In each game, the first row plays the second. By how much does the first row win? 15 means about a draw, 30 a big win and 0 a big loss. Wins can go round in a circle. Each row has two weighted sums of its numbers, A and B, taken from their middle values. A row wins by its A times the other's B, less its B times the other's A.
[ 0.3 -0.8  0.5 -0.1 -0.6 -1.5  1.2  0.6  0.4 -0.6  0.5]
[-0.7  1.   0.6 -0.2  0.1 -0.1  0.1 -0.4  0.2  0.3  0.3] -> 19
[ 1.5 -1.5 -1.3  1.8 -0.8  0.6 -0.4  1.4  0.1 -0.6 -0.9]
[ 1.4 -1.6 -1.3  1.7 -1.   1.1 -0.8  1.5 -0.2 -0.9 -0.8] -> 12
[-1.1  1.2  0.5 -0.5 -0.2 -0.7  0.6 -0.4  0.4  0.6  0.1]
[ 0.6 -1.   0.3 -1.7 -0.4  0.4 -0.4  1.2 -0.4  0.3  0.7] -> 15
[-0.2  0.4  0.2 -0.1  0.1  0.6 -0.4 -0.4  0.   0.1 -0.1]
[ 0.5 -1.1 -1.7  2.2  0.1 -0.8  0.9  0.4  0.4  0.2 -1.2] -> 18
[-0.9  1.7  2.  -0.7  0.   1.1 -1.3 -1.6 -0.5 -0.9 -0.3]
[ 1.4 -1.7 -1.3  1.7 -1.2  1.4 -0.9  1.7 -0.2 -0.7 -0.6] -> 17
[-0.7  1.  -0.7 -0.8  0.7 -1.2  2.3 -0.6 -0.7  0.4 -0.7]
[ 0.3 -1.3 -1.7  2.7 -0.2  0.   0.1  0.5  0.7  0.2 -0.9] -> 22
[ 1.  -0.5 -0.7 -0.4  0.7  0.4 -0.4  0.6  0.   1.  -0.1]
[ 1.1 -0.8 -0.8 -0.7  0.6  0.5 -0.4  0.8 -0.1  0.9 -0.1] -> 14
[-0.5  1.1  1.5 -0.3  0.9 -0.3 -0.7 -1.4  0.5 -0.5 -0.6]
[ 0.  -1.2 -0.8  0.7 -0.6 -1.3  0.4  0.7  1.5  0.5  0.8] -> 19
[ 0.5 -0.2 -1.1  0.5 -0.7  0.1  0.   3.  -1.4 -0.6 -0.5]
[ 1.5 -0.8 -0.4  0.7 -0.3 -1.5  1.7  0.5  0.1 -0.7 -1. ] -> 29
[-0.8  1.3  0.3  1.  -1.4 -0.6  0.1  1.8 -0.9 -1.4  0.6]
[-0.2 -0.1 -1.1 -0.5  1.3 -1.3  2.5 -0.8 -0.6  0.4 -1.3] -> 15
[-0.5  0.   1.2  2.8 -1.3  0.  -0.7 -1.1  1.2 -1.3 -1.2]
[-1.   1.  -0.3 -1.   0.4 -1.2  2.  -0.4 -0.4  0.6 -0.3] -> 12
[-0.9  0.   0.3  0.6 -0.7 -0.2  0.4  0.7 -0.5 -0.7  1.5]
[-0.5 -1.   2.1  0.3 -0.6 -0.9  1.4 -1.2  0.3 -1.  -0.1] -> 17
[ 0.3 -1.4 -1.6  2.9 -0.3  0.3 -0.2  0.4  0.5 -0.2 -0.8]
[ 0.1 -1.   0.   0.2 -0.6 -1.4  1.   0.5  0.8 -0.3  0.9] -> 21
[-0.4  0.9  0.5  0.2  0.2  0.5 -0.2 -0.3  0.1  0.   0.1]
[-0.9  0.6 -0.6 -1.   1.6 -1.2  1.3 -1.1 -0.1  1.3 -0.3] -> 19
[-0.6 -0.7 -0.9 -0.7  1.4 -1.   1.4 -1.3  0.6  1.8 -0.8]
[ 0.  -0.8  0.7 -1.3 -0.6  0.1 -0.5  0.5  0.4  0.9  1.8] -> 10
[ 0.4 -1.3 -1.8  2.3  0.  -0.5  0.6  0.7  0.6  0.3 -1.2]
[ 0.8 -1.5  0.5  0.8 -0.2  0.6  0.5 -0.3  0.2 -0.9 -0.1] -> 21
[ 0.6 -0.2 -0.7  1.1  0.  -1.6  1.8 -0.2  0.3 -0.5 -1.2]
[ 0.1 -0.5  0.7 -0.1 -0.8 -1.6  0.9  0.5  0.5 -0.5  1. ] -> 17
[-0.3  0.7  0.3  0.5 -0.7  0.6 -1.6  0.   0.4 -0.4  1.4]
[ 0.4 -1.2 -0.7 -0.7 -0.4  1.5 -0.4  1.3 -0.4  0.3  0.5] -> 14
[ 0.8  0.5 -1.1  1.   0.7  1.2 -0.5  0.4 -0.9 -0.1 -1.4]
[-0.6  0.9  0.   0.8 -1.3 -0.6  0.2  2.3 -1.1 -1.3  0.5] -> 17
[ 0.3  0.2  0.4  0.4  0.5  0.6 -0.3 -0.5 -0.1  0.1 -0.5]
[ 1.7 -0.7  1.6 -1.   0.5 -0.7  0.6 -0.4 -0.7 -0.9 -0.2] -> 13
[-0.4  0.9 -1.2 -0.1  0.2  0.8  0.2  0.8 -0.6  0.9 -0.9]
[ 0.4  0.1  0.4  0.2 -0.4 -1.8  1.5  0.1  0.2 -0.8  0. ] -> 14
[ 0.   0.  -1.1  0.1  0.8  1.   0.2  0.2 -0.2  1.1 -1. ]
[-0.7  0.3  1.2  2.9 -1.5 -0.1 -0.5 -0.5  0.5 -1.4 -0.8] -> 18
[ 2.6 -0.7  0.4 -1.1  0.5 -0.3 -0.2  0.5 -0.9 -1.  -0.4]
[-1.  -0.9 -0.8 -1.4  0.   0.1  0.  -0.1  0.7  2.5  0.8] -> 12
[-0.6 -0.9  1.9  0.  -0.4 -0.8  1.4 -1.1  0.4 -0.8  0. ]
[ 0.1 -0.6 -0.4 -0.1 -0.2  0.5  0.1  1.2 -0.1  0.2  0.9] -> 14
[-0.8  0.2  0.9 -1.  -0.5 -0.6 -1.2 -0.2 -0.3 -0.6  3. ]
[-0.9  1.  -0.4 -0.9  1.2 -0.9  1.3 -0.7 -0.5  0.8  0. ] -> 15
[-0.6  2.3  0.8  0.2  0.  -0.4 -0.3 -0.8 -0.1 -0.3 -0.5]
[-0.4 -0.3 -1.   1.   1.3 -1.1  1.7 -1.3  0.6  0.3 -1.2] -> 18
[ 1.2 -0.9 -0.8 -0.7  0.5  0.7 -0.5  0.9 -0.2  0.9 -0.1]
[ 1.2 -0.5 -0.1  0.5 -0.3 -1.6  1.7  0.4  0.1 -0.7 -0.8] -> 20
[-1.   2.1  2.1 -0.5  0.2  0.7 -1.2 -1.8 -0.6 -0.9 -0.3]
[-0.8  0.1  0.   0.  -0.4  0.   0.4  0.8 -0.6 -0.3  1.7] -> 13
[-0.8 -0.5  0.8 -0.6 -0.7  0.1  1.3 -0.8  1.1  0.7 -0.8]
[ 0.1 -0.9  0.6 -0.7 -0.3 -0.1  0.6 -1.   1.6  0.9 -1.1] -> 19
[-0.6  1.8  2.3 -0.9  0.2 -0.2 -0.6 -1.1 -0.7 -1.  -0.2]
[ 0.3  0.9 -1.5  0.6  1.3 -1.6  1.4  0.2 -0.8 -0.1 -1.2] -> 10
[ 0.  -0.2 -1.1  0.   0.6  1.1  0.2  0.3 -0.2  1.  -0.9]
[-0.3  0.7 -0.3  0.6 -1.2 -0.5  0.2  2.7 -1.2 -1.2  0.3] -> 22
[ 1.8  0.3  1.7 -0.3  0.7 -0.4 -1.5 -1.6  0.9 -0.8 -1.2]
[ 0.3  0.3  0.3  0.5  0.3  0.9 -0.3 -0.3  0.2  0.1 -0.5] -> 18
[-0.8  0.2 -0.8 -0.9  1.5 -1.1  1.4 -1.1  0.1  1.6 -0.5]
[ 0.1  0.2  0.6 -0.1 -0.5 -1.8  1.1  0.3  0.3 -0.7  0.5] -> 13
[-0.1  1.   0.1 -1.  -0.4  0.3 -1.5  0.9 -0.8 -0.4  2. ]
[ 0.1  0.2  0.4  0.  -0.4 -1.6  1.2  0.1  0.6 -0.2  0. ] -> 16
[ 0.6  0.6  0.1 -1.2  1.9  1.1 -0.5 -1.  -0.6  0.3 -0.9]
[ 0.6  0.  -0.6 -0.3  0.8  0.  -0.2  0.2  0.3  1.  -0.2] -> 16
[-0.5  2.2  0.7  0.3  0.  -0.2 -0.5 -0.6  0.  -0.4 -0.5]
[-0.8  1.   0.6 -0.3  0.3  0.2  0.3 -0.5 -0.1  0.3  0.6] -> 17
[-0.3 -0.4 -2.1  1.4  1.2 -1.1  0.8 -0.5  0.8  1.3 -1.5]
[-0.3  0.2  0.3 -0.3  0.   1.  -0.5  0.1 -0.3 -0.1  0.7] -> 10
[-0.2 -0.4  1.2 -1.  -0.5  2.4 -1.4 -0.7 -0.5 -0.5  0.2]
[-0.1  0.9  1.4 -0.2  1.   0.1 -0.9 -1.6  0.6 -0.2 -0.5] -> 15
[-1.1 -0.9 -0.9 -1.3 -0.3  0.  -0.2 -0.1  0.9  2.6  1.1]
[-0.7  2.4 -0.2 -0.3  0.8 -0.1 -1.1 -1.   0.3  0.6 -0.4] -> 15
[ 0.2  0.7 -0.4 -0.2  0.9 -0.1 -0.3 -0.2  0.4  1.  -0.3]
[ 1.  -0.9  0.4 -1.2  0.5 -0.5  0.5 -0.9  1.3  1.3 -1.1] -> 15
[ 0.8  0.1 -1.3  1.5  0.5  1.5 -1.2  0.2 -0.6 -0.7 -0.8]
[-0.5  0.  -0.8 -0.2 -1.3  0.3 -0.4  3.  -0.5  0.3  0.3] -> 13
[ 0.6 -1.4 -0.8 -1.  -0.6  2.3 -0.9  1.2 -0.7 -0.1  0.2]
[ 0.2 -1.1 -0.3  0.1 -0.8 -1.4  0.4  1.2  1.   0.   1.3] -> 22
[-1.2  1.1  0.3 -0.9  0.  -1.1  1.4 -0.5  0.   0.6  0. ]
[-0.4  0.4  2.3 -1.3 -0.4  0.7 -1.5 -0.8 -1.  -1.1  0.8] -> 12
[ 0.   1.9 -1.   0.4  0.8 -1.6  1.6  0.  -1.1 -0.8 -1. ]
[ 1.2 -1.4 -1.1  1.3 -1.   1.4 -1.1  2.  -0.7 -1.1 -0.3] -> 6
[ 0.7  0.2 -1.2  1.4  0.5  1.4 -0.8  0.1 -0.6 -0.3 -1.1]
[ 0.5 -0.8 -1.1 -0.1  0.5  1.6 -0.1  0.2  0.   1.  -0.8] -> 11
[-0.8 -0.2  0.3 -0.4 -0.4  0.1  2.  -0.4  0.   0.3 -0.8]
[-0.1  0.5  0.8 -0.2 -0.8  0.2 -1.2  0.4  0.4 -0.3  1. ] -> 13
[ 0.   1.2  0.9 -0.2  0.5  0.4 -0.4 -0.7 -0.2 -0.3 -0.4]
[ 0.7 -1.4 -0.4 -1.4  0.   1.9 -1.2  0.1  0.   0.9  0.1] -> 19
[-0.6 -0.4  0.9  1.3 -0.9 -0.1  0.7  0.1 -0.1 -1.   0.6]
[-0.1  0.5  0.8 -0.2 -0.8  0.2 -1.   0.5  0.5 -0.2  1. ] -> 14
[-0.9  1.6  0.5  1.2 -1.4 -0.7  0.   1.2 -0.8 -1.7  0.6]
[-0.5  1.1  0.9  0.1  0.4  0.4 -0.3 -0.9 -0.1 -0.4 -0.1] -> 19
[ 0.8 -0.6  0.5 -0.8  0.9 -0.6  0.4 -0.9  0.8  1.4 -0.9]
[ 0.1 -1.2 -1.4 -0.5 -0.2  3.1 -0.7  0.1 -0.6  0.2 -0.7] -> 19
[ 0.4 -1.3 -1.6  2.8 -0.2  0.2  0.   0.4  0.5  0.  -1.1]
[ 0.2 -1.  -0.7 -0.6 -0.4  0.9 -0.2  1.3 -0.3  0.4  0.8] -> 12
[-0.6 -0.9 -1.  -0.6  1.1 -0.8  1.4 -1.2  0.9  1.9 -0.9]
[ 0.  -1.1  1.6  1.4 -0.8 -0.5  0.9 -0.7  0.4 -1.2 -0.1] -> 11
[-0.3  0.5  0.4 -0.5  0.1  0.7 -0.6  0.  -0.3 -0.1  1. ]
[ 0.   1.2  0.7  0.1 -0.2  0.4 -0.7  0.   0.1 -0.3 -0.1] -> 14
[-0.4 -0.8  1.3  1.4 -0.9 -0.2  0.8 -0.3  0.2 -1.2  0.1]
[ 0.  -1.7 -0.7 -0.2  0.3 -0.1  1.3 -0.7  1.1  1.1 -0.4] -> 18
[-0.9  0.   0.   0.2 -0.7 -0.1  0.4  0.9 -0.5 -0.5  1.6]
[ 0.   0.1  0.2  0.   0.1  1.1 -0.5  0.1 -0.1 -0.1  0.5] -> 15
[-0.6 -0.1 -0.2  0.2 -0.4  0.   0.2  1.  -0.5 -0.3  1.7]
[ 0.  -0.4 -1.2  0.   1.5 -1.1  2.3 -1.  -0.2  0.4 -1.5] -> 15
[-0.7 -0.2 -0.9 -0.6  1.5 -1.1  1.4 -1.1  0.4  1.7 -0.7]
[-0.5  0.7 -1.1  0.6  0.7  0.7  0.5  0.1 -1.   0.8 -1. ] -> 14
[ 0.7 -0.1  0.3 -1.3  1.  -0.7  0.3 -0.7  0.5  1.4 -0.6]
[ 0.5  0.8  0.3 -0.7  2.2  0.6 -0.7 -1.4 -0.5 -0.1 -1. ] -> 16
[-0.6  0.1 -0.4 -0.2  0.4 -0.2  2.1  0.  -0.9  0.2 -0.6]
[ 0.4  0.1  0.5  0.2 -0.3  0.4 -0.8  0.3  0.1  0.   0.2] -> 12
[ 0.  -0.4 -1.2 -0.1  1.5 -1.2  2.4 -1.  -0.3  0.5 -1.6]
[-1.3 -0.6 -0.7 -1.  -0.6 -0.4 -0.9 -0.3  1.3  1.9  2.1] -> 17
[ 0.3  0.1 -1.8  1.1  1.5 -1.4  1.1 -0.1 -0.1  0.6 -1.5]
[-0.5 -0.8 -1.3  1.4  0.4 -1.3  0.5 -0.5  1.6  1.1 -0.3] -> 7
[ 0.9 -1.1  0.3 -1.6 -0.4  0.8 -0.6  1.1 -0.3  0.6  0.6]
[ 0.2 -0.7 -0.5 -0.1 -0.2  0.8 -0.1  1.3 -0.3  0.3  0.8] -> 15
[-0.5  2.2 -0.3  0.1  0.9 -0.1 -1.  -0.9  0.3  0.8 -0.6]
[ 0.6  0.7  0.  -1.1  2.2  1.  -0.6 -1.1 -0.8  0.1 -1.1] -> 14
[-0.4 -0.7  0.9 -0.5 -0.4  0.   0.9 -1.   1.4  0.8 -1. ]
[-1.2  2.3  1.9 -0.6  0.2  0.5 -1.1 -1.7 -0.6 -0.9 -0.4] -> 11
[ 0.8  0.2 -1.3  1.4  0.6  1.4 -0.8  0.1 -0.7 -0.5 -1.2]
[ 0.7 -0.3 -0.7 -0.4  0.7  0.1 -0.2  0.4  0.2  1.  -0.2] -> 15
[-0.9  1.3  3.2 -1.4 -0.4 -0.1 -1.  -1.4 -1.  -1.1  0.6]
[ 0.7 -0.4  0.3 -1.2 -0.5 -0.2 -0.6  0.6  0.3  0.   1.8] -> 9
[-0.6  0.5 -0.4 -0.6  0.9 -0.4  1.7 -0.2 -0.9  0.2 -0.3]
[-0.2 -1.3  0.2 -0.5 -0.8  2.8 -1.1  0.  -0.8 -0.3  0.5] -> 19
[ 0.1 -1.6 -0.6 -0.2  0.2  0.1  1.2 -0.5  1.   0.7 -0.3]
[-0.7  2.3  0.8  0.5  0.  -0.7 -0.3 -0.9 -0.1 -0.4 -0.6] -> 12
[ 2.2 -0.7  1.3 -1.   0.3 -0.7  0.3  0.  -0.4 -0.9 -0.2]
[-1.5 -0.4 -0.6 -0.7 -0.6 -0.7 -1.2 -0.4  1.1  1.4  2.7] -> 10
[-1.   1.1  0.6 -0.6 -0.2 -0.7  0.6 -0.5  0.5  0.5  0.1]
[-0.7 -0.5 -1.8  1.7  0.7 -1.1  0.5 -0.8  1.5  1.4 -1. ] -> 28
[ 0.   2.1 -0.7  0.4  0.6 -1.8  1.5 -0.2 -1.  -0.9 -1.1]
[ 0.2  0.8  1.1 -0.2  1.4  0.2 -0.8 -1.6  0.3 -0.1 -0.6] -> 16
[ 0.7 -0.2 -0.8  1.5  0.3 -1.5  1.9 -0.4  0.3 -0.5 -1.2]
[-0.7 -0.1 -0.3 -0.5  0.1 -0.1  2.3 -0.2 -0.8  0.  -0.8] -> 20
[ 0.8  0.  -1.2  1.5  0.7  1.4 -0.9  0.1 -0.7 -0.6 -1.1]
[-0.3  1.5  1.6  0.   0.4  0.1 -0.6 -1.1 -0.4 -0.6 -0.4] -> 18
[-1.   1.3  0.8  1.6 -1.4 -0.5 -0.2  0.8 -0.5 -1.4  0.4]
[-0.8  1.6  2.9 -1.3 -0.5 -0.3 -1.  -1.3 -0.2 -1.   0.2] -> 22
[ 1.   0.4  2.1 -0.1  0.3 -0.5 -1.6 -2.   1.6 -0.7 -1.4]
[ 0.   0.4  1.6  1.4 -0.6 -0.2 -1.1 -1.7  2.1 -0.7 -1.6] -> 13
[-0.7  0.4 -0.8 -0.9  0.8 -1.3  2.5 -0.5 -0.7  0.6 -0.8]
[-0.2  0.8  0.5  0.5  0.3  0.6 -0.3 -0.4  0.2  0.1  0. ] -> 12
[-0.3  0.5 -1.2  0.   0.8  0.7  0.4  0.2 -0.6  0.8 -1.1]
[-0.2  0.8  0.5 -1.6  0.9 -0.9  0.  -0.3 -0.1  1.2  0.7] -> 12
[-0.1 -0.8 -0.3  0.7 -0.2 -1.3  1.3 -0.1  1.   0.   0.4]
[-0.8  0.   1.  -0.9 -0.6 -0.6 -1.1 -0.2  0.  -0.3  2.7] -> 15
[ 0.1 -1.3 -0.4  0.4 -1.  -1.3  0.4  0.9  1.4  0.2  1.3]
[ 0.5 -0.5 -0.9 -0.2 -0.9  0.8 -1.5  2.7 -1.4 -1.2  1.5] -> 17
[-1.2  1.   0.4 -0.6  0.  -1.1  1.1 -0.6  0.   0.8  0.1]
[ 0.8  0.  -1.2  1.6  0.5  1.5 -1.   0.1 -0.7 -0.6 -0.9] -> 17
[ 0.5 -1.5 -0.7 -1.2 -0.7  2.5 -1.   1.1 -0.8 -0.2  0.2]
[-0.9  1.1  0.7 -0.3 -0.1 -0.4  0.3 -0.4  0.3  0.4  0.3] -> 9
[ 0.1 -0.2 -1.8  1.3  1.4 -1.3  0.9 -0.3  0.3  1.  -1.5]
[-0.6 -0.5 -1.8  1.7  0.9 -1.1  0.5 -0.9  1.5  1.6 -1.2] -> 5
[-0.9  0.1  0.8 -0.9 -0.5 -0.6 -1.1 -0.3 -0.7 -1.   3.2]
[ 2.7 -1.   0.6 -1.   0.3 -0.3 -0.2  0.4 -0.7 -1.  -0.2] -> 16
[ 0.5  0.9  0.1 -0.9  2.4  0.8 -0.6 -1.3 -0.8 -0.1 -1.1]
[ 0.8 -0.7  1.4 -1.1  0.6 -0.6  0.9 -0.5 -0.4 -0.3  0. ] -> 13
[-0.8  2.2  1.4 -0.1  0.5  0.3 -0.7 -1.4 -0.5 -0.7 -0.4]
[ 0.  -0.8 -0.1  0.5 -0.3 -1.4  1.3  0.2  0.8 -0.4  0.6] -> 13
[-0.4  1.9 -0.3 -0.2  1.  -0.1 -0.8 -0.8  0.4  0.8 -0.5]
[-0.1 -0.5 -1.1  0.4  1.4 -1.1  2.1 -1.2  0.1  0.4 -1.4] -> 15
[-0.3 -1.   2.1  0.4 -0.7 -0.8  1.4 -1.   0.2 -1.2 -0.3]
[ 0.2 -2.  -0.2  0.6  0.1  0.   1.2 -0.6  0.2  0.2 -0.4] -> 17
[ 3.2 -1.1  0.4 -0.6  0.1  0.4 -1.1  0.5 -0.4 -0.8 -0.2]
[-0.4  2.5  0.  -0.5  0.2 -0.1 -1.5 -0.7  0.2 -0.2  0.7] -> 16
[-0.9  0.7  1.3  2.5 -1.7 -0.2 -0.4 -0.2  0.3 -1.4 -0.2]
[ 0.7  0.3 -0.6  0.9 -0.1 -1.4  1.9 -0.3  0.4 -0.8 -1.3] -> 16
[ 0.7 -0.9 -1.6  2.1  0.2 -1.1  1.4  0.2  0.1 -0.1 -1.5]
[-0.1  0.2 -1.2  0.   0.8  0.8  0.3  0.1 -0.4  1.  -1. ] -> 8
[-0.3  1.   0.4 -1.6  1.  -0.8 -0.1 -0.3 -0.4  1.   0.8]
[ 0.4 -0.9  0.6 -0.7 -0.1 -0.2  0.6 -1.1  1.7  0.9 -1.1] -> 18
